Families of rows that turns and mirrors carry onto each other, the same ones carrying the whole set onto itself: the rest of each named row's family, in list order:
4 families of 8 rows:
J626: [ 11 -18  -5  17  11   8  -2  -8 -10   4  -2]
J620: [ 17   9 -10  -1 -16  -7 -15   3   1  -9  -7]
J947: [ 28  -2 -10  -6  -4   3 -12  -5   4   8   6]
J372: [ -1  -6 -20 -15   7  -5 -12  -2  15   7  13]
J579: [-10  14  -3 -12  -6 -15  -3   5   7 -11   1]
J79: [  4  -1   3  22   8  -2   4  -2  -8 -10 -17]
J917: [ 17   6   2  -4 -19  -6  -4   2  -5  -5 -11]
J824: [  9 -21   2   7   3  17   0 -14  -6   3   0]
J859: [ 16   8 -11  -8 -13  -7 -10   5  -9  -6 -16]
J230: [  8 -17   0  18  12   6  10  -8  -1   7  -1]
J261: [-12 -15 -13   8  20   0   6  -6   4   5  10]
J414: [ -8  12 -17 -18  -3 -14  -3   7   6  -3  -3]
J95: [ -6  19 -11 -19   1  -8  -8   2   5  -4  -2]
J599: [ 19 -12  -3  -7 -10   8 -13 -13  -2   6   7]
J17: [-19   3   5   3   7 -10  10   6   3 -13  -6]
J74: [-20   3  -9   3  12  -9  13   4  -4  -5  -8]
J341: [  3   2 -16 -19   6   0  -8  -7  11  11  13]
J750: [-20   4  -2   7  12  -2   9  -5  -4  -8 -13]
J639: [ -8  -4  -8 -15   2  -1 -12  -9  13   0  18]
J368: [-16 -11  -6   5  18   5  13 -12   3   6   0]
J876: [ 21  -6 -14  -5 -11  -1 -10  -5   9   6   9]
J549: [  4   3   0  20   4   3   7   6 -12 -12 -13]
J177: [-13 -10 -11   6  17  10  11  -6   0   3  12]
J102: [ 23  -9 -16  -3  -4   2 -19  -6   1   5   3]
J524: [ -2   0 -21 -20  -6  -1  -6  -6  12   7  12]
J28: [  8  -3   9   9  -6   1   9   3  -9  -9 -16]
J471: [ -7  15 -15 -15 -10  -7 -10   0   3  -9  -3]
J267: [-17 -14  -2   0  17   7   0 -10  10  -1  12]
J879: [ 12 -16  -6  18   8  14   8  -5  -5   3   4]
J921: [ 19  15  -5  -5  -8  -7 -11   5  -3  -5 -10]
J181: [  2   0  -2  13   3  -3   7   2 -18  -9 -20]
J756: [-21   7  -5   5  12   2  11   3  -6  -9  -3]

Same family as J620: J79, J230, J750, J368, J876, J524, J471
Same family as J267: J579, J917, J824, J599, J17, J639, J28
Same family as J74: J626, J372, J859, J261, J414, J102, J181

Families of rows that turns and mirrors carry onto each other, the same ones carrying the whole set onto itself: the rest of each named row's family, in list order:
4 families of 4 rows:
J483: [-21  -9  -3  -4   0  21   9  26 -10  -8   1 -10]
J88: [-21  -7  -2  -1  -4  16  11  24  -8 -13   2 -12]
J844: [-12   2   8   2   8   7   2 -15   3  17 -22 -13]
J792: [-20  -5  11  -7  13   3   3 -25  -8   1  -9  -2]
J772: [-18 -12   2  -4  -3  20   5  26  -4 -11   3  -4]
J672: [  3  -9 -15  -6  -8   1   9  16 -16  -4   3 -11]
J561: [-10  -2   7   4  12   3  -1 -17  -5  14 -21  -7]
J114: [-17   0  13  -8  -2   1 -11 -25  -9  -8  -9 -13]
J70: [ -4  -3  -4  -8   5  13  -4  18   1 -16   8  -3]
J258: [-18  -8  21  -6 -12   7   4 -21   0  -5 -20 -17]
J309: [ -9  -9  21   1 -16   7   5 -20   1   1 -19 -13]
J14: [-13 -10  22  -3 -14  13   0 -18   0   2 -20 -11]
J295: [  2 -11  -9   1 -11   5   8  17 -23  -7   4 -11]
J158: [ -7   3   8   4  10   2   6 -16   0  14 -22 -13]
J778: [  2 -12  -9 -16  -3   9  11   8  -6 -11  10   3]
J478: [  0 -10 -13  -2 -11   8   6  16 -24   0   4  -8]

Same family as J295: J483, J844, J309
Same family as J561: J772, J672, J258

Families of rows that turns and mirrors carry onto each other, the same ones carrying the whole set onto itself: the rest of each named row's family, in list order:
4 families of 4 rows:
J339: [-14  13 -20   7  18  -3 -13  -1  11   7  -8  -1  -6  -1 -17  -5]
J643: [  4  24  -6   4  -1   8  -3   0  27 -14  -9 -11 -10 -10   2   9]
J582: [ 14   0   0  -8  -9  -3   6  -9  18 -17  -8   1  -9 -11   0   7]
J960: [ -7  18  -5   9  17  26  -4  -6  -5   0  -9 -21 -13  -4  -5  -1]
J775: [  8   7  10  -1  18   5   8   6 -27   1 -11  -9  -5  15  -7  -3]
J560: [ -3 -13 -14  -3   8 -15  -3 -10   3   2  -7   8  -7  -2 -15  -5]
J913: [  3  31  -4   2   1  14 -18  -4  12   6   3  -6  13  10  -9   0]
J621: [  8   5  -4  -5  11 -25   3  12   3  -2 -12  10  -3  11 -11  -1]
J976: [ 12  12 -13  -2  -2   5  17 -10  12  -3 -12  -7 -23 -12   6   5]
J586: [ 25  26  -2 -15   0   9   0  -8   7   6   4 -21  13   5  -6   8]
J316: [ 17   9   7 -12  -1   9 -12 -12  -5   3   7  -7  20  11 -14   2]
J813: [  7  -2   7  -7  13  20   3 -14 -19  -4  -3 -22  -5  -4  -9   3]
J203: [  4   9 -11  -9  24  11   5  -9 -15  16  -3 -26  -7  -1 -13   0]
J936: [ 14   6   5  -3   8 -11  13  10   5 -16 -18  -2 -17   0   1   5]
J739: [  7  11 -25  -5   3 -14   0  -9   9  19  -2   9  -3   4 -11  -5]
J208: [23 20 16 -5  1  5  3  8 -9 -3 -6 -5  9 19 -1  2]

Same family as J586: J976, J203, J739
Same family as J316: J582, J560, J813

Families of rows that turns and mirrors carry onto each other, the same ones carrying the whole set onto itself: the rest of each named row's family, in list order:
5 families of 8 rows:
J563: [ -5  21   4   8 -12  -9   7  -2  11   9   7  -8 -12 -11]
J610: [ -3  16  -6   2   2  -4   2  -2 -26  -6   8 -12  -1   6]
J374: [ -7   8 -10   9  -2   2  13  -2 -19   6  11  -9  18   5]
J978: [  9 -12  11  20  -7   2   9   2   2  -5 -24  -1   4  -5]
J271: [ 11  -9  -1 -13   0   0  -4 -24 -10  18  -8   0   6   3]
J891: [ 10 -10  12  16  -6   1   8   0   0  -8 -25  -1  -3  -5]
J5: [ -4   8  -5  -3   5   2  14  -7 -29   4   0  -4  -2   5]
J236: [ 10   4  -5  -2  -5  -9 -22 -16  -1   4  12 -13  16   5]
J848: [ 12  -7  13  15  -5  -1   2   2  -1 -12 -24  -3  -7  -4]
J711: [ 14  -3   1 -16   3  -4 -12 -23 -13  11  -7  -2  -3   4]
J269: [ -6  17   3  10 -11  -7  13  -3  12  14   6  -7  -6 -12]
J111: [ -4  19   6   3  -8  -8  10  -5   7  11   1  -6 -19 -12]
J593: [ -6  12 -10   9  -2  -2   7  -1 -19   0  15 -12  14   5]
J87: [  0 -23  -7   5  -1 -14 -17  -6   0   2 -11 -25 -11   4]
J62: [  8 -11   9  24 -10   1   6   3   6  -6 -19  -4   9  -5]
J907: [  8  -8  -5   0  -6  -2  -5 -20  -1  19   4  -4  24   3]
J233: [ 12   5  -2  -7  -1  -9 -25 -18  -6   0   7 -11   4   5]
J874: [ -1 -27 -11  11  -5 -12 -11  -5   5   8  -7 -24   1   3]
J975: [ -6  14   3   9 -11  -5  15  -4  10  18   3  -4  -8 -12]
J260: [ 13   3   1 -13   2  -7 -20 -21 -11   4   0  -8  -4   4]
J869: [ -4  17   6   4  -8  -6  14  -5   7  15   0  -4 -17 -12]
J378: [ -2 -30 -11   9  -3 -10  -8  -7   4  12 -12 -21   0   2]
J278: [ -5  15  -8   6  -1  -4   2  -1 -22  -5  14 -14   7   6]
J49: [  0 -26  -7   3   0 -12 -13  -7  -1   5 -14 -22 -13   3]
J155: [  0 -23  -9   8  -3 -14 -18  -5   1   1  -7 -26  -7   3]
J989: [ -1 -29  -7   4   0 -10  -9  -8  -1  10 -16 -20 -10   2]
J81: [ 11  -2  12  18  -6  -4  -4   4  -1 -17 -21  -5  -8  -3]
J928: [ 12  -1  11  21  -9  -4  -5   6   3 -18 -17  -9  -2  -3]
J818: [ -4  20   5   5  -9 -10   7  -4   8   9   5  -8 -16 -12]
J834: [ -5  14   5   5  -9  -4  16  -4   9  18   0  -3 -13 -13]
J396: [ -6   4  -6   0   2   4  19  -6 -26   9   1  -3   5   5]
J328: [  9  -3  -6   2  -7  -5 -15 -17   1  11  10 -10  24   5]
J702: [ -3  12  -5  -2   4  -1   7  -5 -29  -2   3  -8  -5   6]
J518: [ -5  19   3  11 -11  -8   9  -2  12  12   7  -8  -8 -12]
J217: [ -2 -24 -11  11  -4 -13 -16  -5   4   4  -6 -25  -2   3]
J956: [  9 -12  -3  -7  -3   1  -2 -22  -5  21  -3   0  17   3]
J514: [ 10  -3   9  24 -10  -3  -3   6   6 -16 -14  -9   5  -4]
J719: [ -8   4  -9   5  -1   4  18  -6 -22  10   6  -5  14   4]
J275: [  9  -7   8  25 -11  -1   1   6   7 -11 -15  -7  10  -4]
J383: [ -1 -31  -9   6  -2 -10  -7  -8   0  12 -14 -19  -4   2]

Same family as J956: J271, J236, J711, J907, J233, J260, J328
Same family as J87: J874, J378, J49, J155, J989, J217, J383
Same family as J593: J610, J374, J5, J278, J396, J702, J719

Families of rows that turns and mirrors carry onto each other, the same ones carrying the whole set onto itself: the rest of each named row's family, in list order:
7 families of 4 rows:
J896: [  8  -9   6 -11  -4  10  25  -2  10  11  10  -4 -14 -19  -3 -14  -4   1]
J243: [  4   3  -4   4   0  -7 -10   6  -5  -9   1  13   7   6   0 -16  20  24]
J696: [ 12  -2  -2   2  -7 -13   6  10  -5 -12 -14   8   4  15  -1  -9  10  16]
J575: [  8 -15  -6 -10   9   7  12 -17   4   2  19  -2  -4 -16   9 -18  -4  12]
J952: [-11  -5  -4   3  18   7 -12  -3   2   6  -1 -11 -16 -18  -3  13  -7   4]
J440: [ -3   4   8   8  -4  -6  11   9  -3 -17   1   9 -11   8   5  -9  15  16]
J318: [  6  10   8   2  -4  -2   1 -18   5   5 -19  20  10  15   1  -2   2  -5]
J613: [ 11   8  21   1  -6  -2  -7 -12  17  -6  -7  19  11   7  -9  -9   0  -4]
J608: [-13  -5  -2   4   7   4  -7  -8   5  -6   1 -22 -11  -5   1   4 -19  -2]
J83: [ 13   7   2   8  -7  -1  -4   9 -12  -5  -3  11  -7  22  -1 -14  14   0]
J441: [  5   7  14   4  -5  -6   1  18   3 -13 -11  11   7   3  -7 -14   9  15]
J828: [ 13   4   1  -1   2 -14   1 -12  17   8 -12  16  11   3   1 -17  -7 -13]
J993: [ 10  15  13  -2   5  -3  -1   1  12  -4 -16  11  18   5   0  -6  17  -6]
J334: [ 15 -19  -7 -14   5  11   6  -8   0   8  14  -9  -3 -21 -10  -4  -6  13]
J510: [  4 -10  -2   0   4   0 -16   3   8  16   6 -15 -23  -9   0   2  -6 -10]
J706: [  5 -15  -6   4  16  -2 -15  -8   3   0   2 -12 -13 -16  -9   8 -10   3]
J882: [  9  10  17  -1   6   0  -2   4   8 -11  -9  13  16   3   5 -10  24   3]
J797: [-14   4  -4   9   3   1 -20  -7   2   1   6  -8 -18  -6 -14  10   1  -2]
J397: [  7  -3  -9  -5  10  14  10  -5  -3   7  27  -3 -14 -10  -7  -1  -3   3]
J481: [ -8  -3  -7  -5  11  12  -4  -8   0   1   4 -27   1 -13  10   4   3  -2]
J816: [  7  10   7  -2 -16  -2   1 -14  14  13 -10  10   3   9  -9  -7  -1 -18]
J200: [ 17   1   3  -3  -9 -10   0 -20  11  -3 -11  17  11  18  -1  -1   1   0]
J865: [ -7  -3 -17   4   9  -6 -21  -3   0  10  -5 -18  -3 -10  -6  -1  -9  -3]
J754: [  6 -14   2 -14   5  20   8 -11   1  16   6  -7  -6 -22  -2  -6  -3   4]
J317: [ 13  10   7   0  -8 -12  10  -2  20   8   3  19   3  19   6   0   4  -2]
J234: [ -4  -5  -4  -9  14  16   6 -13   3   2   5 -24   1 -16  10  -2   0  -6]
J470: [  4   4   7   2  -7  -5  10  10  -2  -5 -17  14   1  10   9  -8  14  18]
J98: [ -2 -10  -1 -12  -7  18   8 -11   1   4  16 -18  -1 -11  -1 -10 -12   9]

Same family as J243: J575, J828, J865
Same family as J397: J83, J510, J317
Same family as J613: J608, J441, J98
Same family as J993: J882, J481, J234
Same family as J816: J896, J440, J797
Same family as J754: J952, J318, J470

Families of rows that turns and mirrors carry onto each other, the same ones carrying the whole set onto itself: the rest of each named row's family, in list order:
4 families of 8 rows:
J576: [12 11  6 -6 12 15 12 -3]
J100: [ 11 -10  -6 -14   3   5  10  11]
J565: [-19   4   9  -5   8  -6  -9 -19]
J305: [  9   5  13  10  12 -12   8  -7]
J553: [  6   8   9   5   1   8 -16  11]
J123: [ -1 -18   4   3  -2  -9 -14   1]
J148: [ -2  16   4   4   3   3 -14  10]
J673: [-13  -4   0 -16 -10   6 -13  -5]
J979: [ -2  -6   0 -12  -7  19  -8   4]
J736: [-5 17  2 -9 11 11 16 -6]
J231: [ -4 -18   4 -12   5  -2  18 -15]
J832: [  0   7  -4 -17  15  11  15  -5]
J528: [-17 -12   1   1  -4 -15 -10  -1]
J585: [-3 13  8 10 12 10 -2 12]
J472: [-14   6   3  -8  -9  18  -5   4]
J180: [ -6  -7  13  10  -9 -11 -11   0]
J338: [-5 17 -6 -6  9 17  7 -4]
J949: [ 6  2  9  9 18 -5 16  0]
J456: [14 -9 11 -7  2 -2 12 12]
J622: [ -1 -17  14  -1  -1 -14  -4   0]
J970: [ -4 -15   0 -16  -4  -8   7 -16]
J746: [-14  -7  -2 -13   7  -5  18 -16]
J345: [-17  10  12   6   5  -4  -6 -14]
J50: [-4 14 18  5 10 -5 -9  8]
J647: [-15  -6  -5 -17  -5  12  -5   3]
J72: [ -4   5   9   4  15 -16  14  -9]
J65: [-20   9  -2  -1   6   4  -7 -17]
J600: [ 14  -6   4  -6 -11  -3   2  14]
J542: [  9  -7   5   0  17 -18   8  -7]
J330: [-20   3   5  -2  19   5   3 -17]
J633: [ -3 -14 -10 -12  -2   6  12 -12]
J769: [11 -6 -1 -2 -1  7 13 14]

Same family as J72: J979, J832, J585, J180, J456, J970, J65
Same family as J330: J576, J528, J472, J50, J600, J542, J633
Same family as J553: J100, J673, J338, J949, J622, J746, J345

